Each path below is one point turned by a fixed rotation once a step. After each direction that follows a path, write how fast that rotation turns it, in degrees a step (0 if it stays still).
Each turn is a multiple of 5 degrees from 10 to 175, or 0.
Each row of a path follows its step; steps can be skipped.
Rotation 1:
step 1: [ 12  14  14 -10   0  -4   8   9 -14  -6 -21  -6   6  -9  16 -15  -9  10
   7 -13   4  -9   6 -11 -15  -3  -6   9 -12 -29  18  12   6   0   3   9
 -31   3  11  -8  29   5   0   5 -32  -3   0   9   2  16   8  -3  31  -8]
step 2: [ 12   7  12 -19  12   4   7 -11  33  -6   4  -5  15   5 -10  25 -12   2
  12 -12   8 -22   7 -16  -6 -14   6 -11  11  12 -19  -2  20  16  24  26
   7   0  13 -14  -3   3   1 -10  -2   2  -5  -2  10  -5  -5  13  -6 -30]
step 4: [ -7  13  -3   3 -18   2  -1  24  -1   9  -3   8   3 -20  28 -33   9   1
   4 -27  -5  15 -18  17   9   2   0   0  14   0   4  -4  16  11  -5 -24
  -5  -9   7 -10  13 -18  13  23 -18 -18  -9  14  -6   4 -11 -17   7  -3]
step 6: [  7  12   2 -13   1  -5  21 -10  -6   5  -9 -19 -22  14   3  11 -10  -9
 -24 -21  13   8  17 -17   6   2 -11  29 -24   8   8  10 -25  16   7   4
  -2  -7   7  24  -3  16 -20  -2   5   9  -3  10   1  14  19   1 -11   7]
step 8: [  6  -9  -1   5  -9   2 -10   6   8 -11  29 -11   3   0   0   6  -6 -16
  25  11  -2  -9  -9  -2  -8 -23 -18  -7   8   2  -7 -14  23  -5 -15   3
   2 -21   9  -4  16  11   5 -12 -15  11 -13 -35  33   6 -14 -13  -3  -7]
step 9: [-20  -4   8  -1   5  -2   3  -7  13   0  -2 -21 -20  -7  23 -18  -6   4
 -10  -5  15  10 -15 -28  37  -8 -15  13 -13  -4 -13  23   5 -11   8   5
  10 -26  -6   8   6  16   0  12   2 -16 -20  -4  -9 -10   4   0   5  -8]
step 12: [  8  16  21 -17  18  24  -2 -20  -2 -14  -7 -15  -5 -29  17  -6  -9   8
  -2 -18  27  -2 -10 -18 -12  10   0  -2  -7   6  24  -5   9  -2  -2  -9
   1 -21  12   4   2  12  -5 -15   1   0  -5  -5 -24  17  15 -10   6 -15]
step 13: [  3  13  -2 -11  -4  -3  -1   2  12  14  20  12  21 -34  -9   3   3   7
 -18 -30  11   1   1   4  10 -29   9  -7  14  -8  -4 -17  -1  10  16  23
   1 -13   6 -11   8   3  10  25 -14   7   2   1  18  12   0   7 -25  -6]
step 14: [ 13  21 -23   9 -12   7  10  21  29  -3  21 -17  -7  28   3 -14  -6 -29
   7  -4  -8  12   4  -2  16 -10  -5   4   6  18 -11  12 -10  -2 -14   8
   0 -10  15 -14 -20   3  11  11   8  -6  -5  -2  19  -1 -13   1  12  14]
Speeds:
[ 1 -3  3 -2  0  1  4 -2 -3  3 -4 -2  4  1  4 -3  4  3 -8  0 -2 -1 -2 -1
  4 -4 -6  0  3  4  0 -4 -2 -4  4 -4  6  0  5  3  8 -3  5 -1  8  5  4 -2
  0  4  8  4  6  3] : 120
[-5  3  3  3 -2 -3 -3  2 -3  6 -4 -1  0 -3  1 -5  0  7  1 -2 -5 -3  7  1
 -1 -4  9 -4 -5  2 -7 -6 -1  1  0  1 -6  0 -1 -1  3 -1 -1  5 -3 -1 -1 -2
 -9  9  0  0  0 -4] : 125
[ 1 -2  5  3  7 -2 -3 -6 -3 -3  7  4 -1 -1  2  2 -4  1  5  0  0  2  1  5
 -2  2  4  4  7  5 -2 -4  8 -3  2 -6  3 -3  4  7 -2  1  5 -3 -3 -2  0  3
 -2  5  6 -2 -7  2] : 80
[  0  -1  -5   5  -4   1   3   6 -10  -4  -4   1   1   0  -2   1  -5   5
  -7  -2   2   2  -1  -1  -2   7   5   2  -3   6   4   1   4   1   0  -5
   1   5   2   5   4  -3  -4   0   0   1 -10   0  -1  -6  -1   5  -3   0] : 65
[-2  1 -1  4  4  2  4  6 -1  1 -4  6  2  1 -1 -3  3 -6  5  1  1  4 -1 -1
 -1  0  1  1  2  6  1 -7  5  3  3 10 -5  3 -5 -1  1 -3  6 -2  3 -2  3 -6
  8 -1  4  3 -4 -6] : 125
[ -3  -3   7  -4  -2   0   1   1  -1   0   3  -2   1   1   1  -1   5  -5
   1  -1   2   3  -7   0   1   3   4  -6   4   2   1   0   3   0  -5  -2
 -10   7  -2   4   0  -3  -2  -4   5   6  -5   0   0   7  -8  -6   2   5] : 95
